In the data rows, zero lies at 4.5, halfway between 4 and 5.
Here are some points:
[3 4 4 3 3 4 6 7 8 7 6 4 4 4 5 5 4 4 3 3]
[3 3 3 3 3 5 7 9 9 7 5 4 4 4 5 5 4 2 2 2]
[3 4 4 4 3 3 3 4 6 6 6 5 4 4 4 5 5 5 4 4]
[2 2 2 3 5 9 9 9 9 6 4 3 4 5 5 3 1 0 0 1]
[1 1 2 4 7 9 9 9 9 6 3 3 4 5 4 3 0 0 0 1]
[3 4 3 3 3 5 7 8 8 7 5 4 4 4 5 5 4 3 2 2]
[7 6 6 6 6 4 2 0 0 1 3 6 6 6 4 4 4 6 8 8]
[5 5 5 5 5 3 2 1 1 3 5 6 6 4 4 4 5 6 7 6]
[4 4 4 4 3 4 4 4 6 7 6 5 4 4 5 5 4 4 4 3]
[3 3 3 2 4 7 9 9 9 7 4 3 4 5 5 4 3 1 1 2]
[4 4 5 4 4 3 3 4 5 6 6 5 4 4 4 5 5 5 5 4]
[6 6 6 6 5 4 2 0 0 2 4 6 6 5 4 4 6 7 7 7]
[5 4 5 6 5 3 2 2 2 4 5 6 5 4 4 5 5 6 6 5]
[3 4 3 3 3 5 7 9 9 7 5 4 3 4 5 5 4 3 2 2]
[4 5 5 5 4 3 2 3 3 5 6 6 5 4 4 5 6 6 5 5]
[9 9 9 9 9 8 5 1 0 0 0 0 0 5 7 6 5 5 8 9]
[3 3 3 3 4 6 9 9 9 7 5 3 4 4 5 5 3 2 2 2]
[3 3 2 3 4 7 9 9 9 7 5 3 4 5 5 4 2 1 1 1]
[3 6 4 6 3 4 1 2 3 3 6 6 7 4 3 5 6 5 7 7]
[8 7 6 7 6 5 2 0 0 0 2 5 7 6 5 4 5 7 8 8]
[4 5 5 5 4 3 3 3 4 5 6 5 5 4 4 5 5 6 5 4]
[4 4 4 4 4 4 4 5 6 6 6 5 4 4 4 5 5 5 4 4]
[1 2 1 4 7 9 9 9 9 5 3 3 5 5 4 2 0 0 0 1]
[4 5 5 5 4 3 3 3 3 5 6 5 5 4 4 5 5 6 6 5]
[5 5 5 5 4 3 3 2 3 5 5 6 5 4 4 5 6 6 5 5]
[6 5 5 6 5 4 1 0 0 3 5 5 6 6 4 4 6 7 7 6]
[3 3 3 3 4 6 8 9 9 7 5 3 4 4 5 5 3 2 2 2]
[3 3 3 3 4 6 9 9 9 7 5 3 4 5 5 4 3 2 1 2]
[6 6 5 6 5 4 1 0 1 4 4 5 6 5 3 4 6 6 6 6]
[6 5 6 6 5 4 2 0 0 2 4 6 6 5 4 4 5 7 7 7]
[4 5 5 5 4 3 3 3 4 5 6 5 5 4 4 5 5 6 5 5]
[4 4 5 4 4 3 3 4 5 6 6 5 4 4 4 5 5 5 5 4]
[4 5 4 5 4 4 3 4 4 6 6 6 5 4 4 5 5 6 5 4]
[9 9 9 9 8 7 5 0 0 0 0 0 2 6 7 6 5 6 8 9]
[3 3 3 3 4 6 9 9 9 7 5 3 3 5 5 4 3 2 1 2]
[9 9 9 8 8 7 4 0 0 0 0 0 3 6 7 5 5 6 8 9]
[3 3 3 3 4 5 7 9 9 7 5 3 4 4 5 5 4 3 2 2]
[3 4 4 3 3 4 6 7 8 7 6 4 4 4 5 5 4 4 3 3]
[4 5 5 5 4 3 3 4 5 5 6 5 5 3 4 5 5 6 4 4]
[6 6 6 6 5 4 2 0 0 2 4 6 6 5 4 4 5 7 7 7]
[7 6 6 6 6 4 2 0 0 0 3 5 6 6 4 4 5 7 8 8]
[3 3 3 3 4 6 8 9 9 7 5 3 4 4 5 5 3 2 2 2]
[4 4 4 4 3 4 5 6 7 7 6 5 4 4 5 5 5 4 3 3]
[6 5 6 6 5 4 2 0 0 2 4 6 6 5 4 4 5 7 7 7]
[3 4 4 3 3 4 6 6 7 7 6 4 4 4 5 5 5 4 3 3]
[4 4 5 5 4 3 3 3 4 5 6 5 5 4 4 5 5 6 5 4]
[6 5 5 6 5 4 2 0 0 2 4 6 6 4 4 4 5 7 8 7]
[3 3 2 3 4 7 9 9 9 7 4 4 3 5 5 4 3 2 2 2]
[6 5 5 6 6 4 2 0 0 1 4 6 7 5 4 4 5 6 8 7]
[4 5 5 5 4 4 3 3 5 6 6 5 4 4 4 5 5 6 4 4]
Then 12 other points, each followed by its number:
[8 7 6 6 6 5 2 0 0 0 2 5 6 6 5 4 5 7 8 9] 0
[3 3 3 4 3 4 5 7 8 8 7 4 4 5 4 5 5 3 2 2] 1
[2 3 2 2 5 8 9 9 9 7 4 4 3 5 5 5 3 1 2 2] 2
[4 5 5 5 4 3 3 3 4 5 6 5 4 4 4 5 6 6 5 4] 3
[6 5 6 6 5 4 2 0 1 3 5 6 6 5 4 4 5 7 7 6] 4
[2 2 2 3 6 9 9 9 9 6 4 3 4 5 5 3 1 0 0 1] 5
[3 4 4 3 3 4 5 7 8 7 6 4 4 4 5 5 5 4 3 3] 6
[4 4 4 4 4 3 4 5 6 6 6 5 4 4 4 5 5 4 4 3] 7
[4 4 5 5 4 3 3 3 5 5 6 5 5 4 4 5 5 6 5 5] 8
[2 3 4 3 3 5 5 7 8 7 6 4 3 4 5 5 4 3 3 4] 9
[4 3 4 5 4 3 5 6 7 7 6 4 3 3 5 5 4 4 4 4] 10
[3 3 3 3 3 5 7 8 9 7 5 4 4 4 5 5 4 3 2 2] 11
Which three of these numbered points are nearest to each point below, looking only along the 5 directions in which the first points spread most? Their numbers follow each, nearest first.
[3 4 4 3 4 4 6 7 8 7 5 4 4 4 5 5 4 3 3 3] > 9 6 11
[3 4 4 4 4 4 5 7 8 7 5 4 4 4 5 5 4 4 3 2] > 9 6 1
[3 3 3 3 3 5 7 8 9 7 5 4 4 4 5 5 4 3 2 2] > 11 9 1
[3 4 4 3 3 4 6 8 8 7 5 4 4 4 5 5 4 3 3 3] > 9 6 11
[3 3 3 3 4 5 7 9 9 7 5 4 4 4 5 5 4 2 2 2] > 11 9 2
[6 6 5 6 5 4 2 0 0 3 5 6 5 5 3 4 5 6 6 6] > 4 0 3
[4 5 5 5 4 3 3 3 4 5 6 5 4 4 4 5 5 6 5 5] > 3 8 7
[4 4 4 4 4 4 4 5 6 6 6 5 4 4 4 5 5 5 4 3] > 7 10 8
[3 4 4 3 3 4 5 7 7 7 6 4 4 4 5 5 5 4 3 3] > 6 9 10
[3 3 3 3 4 7 9 9 9 7 5 3 3 5 5 4 2 1 2 2] > 2 11 5
[5 5 5 5 4 2 2 1 3 5 5 5 6 5 4 5 6 6 4 5] > 3 8 4
[6 5 5 6 5 3 1 0 1 3 4 6 6 5 4 4 6 7 7 6] > 4 0 3
[3 4 4 4 3 4 5 7 7 7 6 4 4 4 5 5 5 4 3 3] > 6 9 10
[4 3 3 3 3 5 7 9 9 7 5 4 3 5 5 5 3 3 2 3] > 11 9 1
[2 3 2 3 4 7 9 9 9 7 5 3 4 5 5 4 3 1 1 2] > 2 5 11
[4 4 5 4 4 3 3 3 5 5 6 5 5 4 4 5 5 5 5 4] > 8 3 7
[3 4 4 3 3 4 6 7 8 7 5 4 4 4 5 5 4 3 3 3] > 9 6 11
[3 4 4 3 3 4 6 7 8 7 6 4 4 4 5 5 5 4 3 3] > 6 9 1
[0 0 3 8 9 9 9 9 8 5 3 4 4 3 1 0 0 0 0 0] > 5 2 11
[3 3 3 3 3 5 7 8 9 8 5 4 4 5 5 5 3 2 2 2] > 11 9 1
[3 4 4 3 3 4 6 7 8 7 6 4 4 4 5 5 4 3 3 3] > 6 9 1
[4 4 4 3 4 4 5 7 8 7 5 4 3 4 5 5 4 3 3 3] > 9 6 10
[9 8 7 7 7 6 2 0 0 0 0 4 6 6 5 4 4 6 9 9] > 0 4 3
[3 4 4 3 4 4 5 7 8 7 5 4 4 4 5 5 4 4 3 3] > 9 6 10
[6 5 5 6 5 4 2 1 1 3 5 6 6 5 4 4 5 7 7 6] > 4 0 3
[3 3 3 3 4 5 7 8 9 7 5 4 4 4 5 5 4 3 2 2] > 11 9 1
[3 4 5 3 3 4 5 6 6 8 5 5 3 4 5 5 5 3 3 3] > 10 6 9
[3 3 3 3 3 5 8 8 8 7 5 4 4 4 5 5 4 2 2 2] > 11 9 1
[4 4 4 4 3 3 4 4 6 6 6 5 4 4 4 5 5 5 4 3] > 7 10 8
[4 5 5 5 4 3 3 3 4 5 6 5 5 4 4 5 5 6 5 5] > 8 3 7
[3 4 4 3 3 4 6 6 7 7 5 4 4 4 5 5 4 4 3 3] > 6 9 10
[4 4 5 4 4 3 2 3 4 5 5 5 5 4 4 5 5 5 5 5] > 8 3 7
[2 2 2 3 5 9 9 9 9 6 4 3 4 5 5 3 1 0 0 1] > 5 2 11
[3 4 3 4 4 4 6 8 9 7 5 4 3 4 5 5 4 3 3 2] > 9 11 6
[4 4 5 4 4 3 4 5 6 6 6 5 4 4 4 5 5 5 4 4] > 7 10 8
[6 5 6 6 5 4 2 0 1 2 5 6 6 5 4 4 5 7 7 6] > 4 0 3
[4 4 4 5 4 3 3 3 5 6 6 5 5 4 4 5 5 5 5 5] > 8 3 7
[3 4 5 5 5 3 3 3 4 5 6 6 5 4 4 5 5 5 6 5] > 8 3 7
[4 3 4 5 3 3 4 6 8 6 5 4 3 5 5 4 5 5 3 4] > 10 7 6
[3 4 4 3 4 5 6 8 8 7 5 4 4 4 5 5 4 3 2 3] > 9 11 6
[4 6 5 5 4 3 2 3 4 6 6 6 3 4 4 4 5 7 4 5] > 3 8 7
[8 7 7 6 6 5 2 0 0 0 1 4 6 6 5 4 5 7 8 9] > 0 4 3
[8 7 6 7 6 5 2 0 0 0 1 5 6 6 5 4 5 7 8 9] > 0 4 3
[4 4 4 4 4 4 5 6 7 7 6 4 4 4 5 5 5 4 3 3] > 10 6 9
[4 4 4 4 4 3 4 5 6 6 6 5 4 4 4 5 5 5 4 3] > 7 10 8
[4 5 5 5 4 3 3 3 4 5 6 5 5 4 4 5 5 5 5 4] > 8 3 7
[3 3 4 3 3 4 6 7 8 7 5 4 4 4 5 5 4 3 3 3] > 9 6 1
[3 3 4 4 3 4 6 7 8 7 5 4 3 4 5 5 5 4 3 3] > 6 9 1
[0 1 4 9 9 9 9 9 8 4 4 4 4 3 1 0 0 0 0 0] > 5 2 11
[4 3 4 4 4 4 6 7 8 7 5 5 3 4 4 6 4 4 3 2] > 9 6 1
[5 5 5 5 4 3 2 2 4 5 6 5 5 4 4 5 5 6 6 5] > 3 8 4
[3 3 2 3 4 7 9 9 9 7 4 3 4 5 5 4 2 1 1 2] > 2 5 11
[9 8 7 7 7 5 3 0 0 0 0 3 6 6 5 4 5 6 8 9] > 0 4 3
[1 1 2 3 7 9 9 9 9 6 3 3 4 5 4 2 0 0 0 1] > 5 2 11
[2 1 1 3 6 9 9 9 9 6 3 3 4 5 4 2 0 0 0 1] > 5 2 11
[4 3 4 3 4 3 5 7 5 7 7 5 3 4 5 6 5 2 4 4] > 10 6 7
[4 4 5 5 4 3 3 3 4 5 6 5 5 4 4 5 5 6 5 5] > 8 3 7
[8 7 7 6 6 5 2 0 0 0 1 4 6 7 5 4 4 6 8 9] > 0 4 3
[4 3 3 3 5 6 9 9 9 6 3 4 4 4 5 5 3 1 1 2] > 2 11 5
[2 2 2 3 5 9 9 9 9 7 4 3 4 5 5 3 1 0 1 1] > 5 2 11
[9 8 7 7 7 6 2 0 0 0 0 3 6 7 5 4 3 6 8 9] > 0 4 3
[4 5 5 4 4 4 4 4 4 6 6 5 4 4 4 5 5 6 5 4] > 8 3 7
[3 3 4 3 3 5 7 8 9 7 5 4 4 4 5 5 4 3 2 2] > 11 9 1
[4 5 4 3 3 4 4 6 7 6 5 4 4 4 5 5 5 4 4 4] > 10 7 6
[4 4 4 4 4 3 4 5 6 6 6 5 4 4 4 5 5 4 4 3] > 7 10 6
[9 8 7 7 7 6 3 0 0 0 0 3 6 6 5 4 4 6 9 9] > 0 4 3
[1 2 2 3 5 9 9 9 9 7 4 3 4 5 5 4 2 0 1 2] > 5 2 11
[6 5 5 6 5 4 1 0 1 3 4 6 6 5 4 4 6 7 7 6] > 4 0 3
[5 5 6 6 5 4 2 1 1 3 5 6 5 5 4 4 5 7 7 6] > 4 3 8
[4 4 4 4 4 3 4 5 6 6 6 5 4 4 4 5 5 5 4 4] > 7 10 8
[9 9 8 7 7 6 3 0 0 0 0 2 5 7 6 4 4 6 9 9] > 0 4 3
[6 5 6 6 5 4 2 0 1 3 4 6 6 5 4 4 5 7 7 6] > 4 0 3
[4 4 4 4 3 4 4 6 7 7 6 5 4 4 5 5 5 4 4 3] > 10 7 6
[3 3 3 3 3 5 8 8 8 7 5 4 4 4 5 5 4 3 2 2] > 11 9 1
[9 9 7 8 6 6 3 0 0 0 0 1 5 7 6 4 4 7 9 9] > 0 4 3
[4 4 5 5 4 3 3 3 4 6 6 5 4 4 4 5 5 5 5 4] > 3 8 7
[4 4 4 4 4 3 4 6 6 6 6 5 4 4 4 5 5 5 4 3] > 7 10 6
[6 5 5 6 5 3 2 1 1 3 5 6 6 4 4 4 5 6 7 6] > 4 3 8
[8 7 6 7 6 5 2 0 0 0 1 5 7 6 5 4 5 7 8 8] > 0 4 3
[3 3 3 3 4 7 9 9 9 7 5 3 4 5 5 4 3 1 1 2] > 2 11 5
[4 4 5 5 4 3 3 3 4 5 6 5 5 4 4 5 5 6 5 5] > 8 3 7
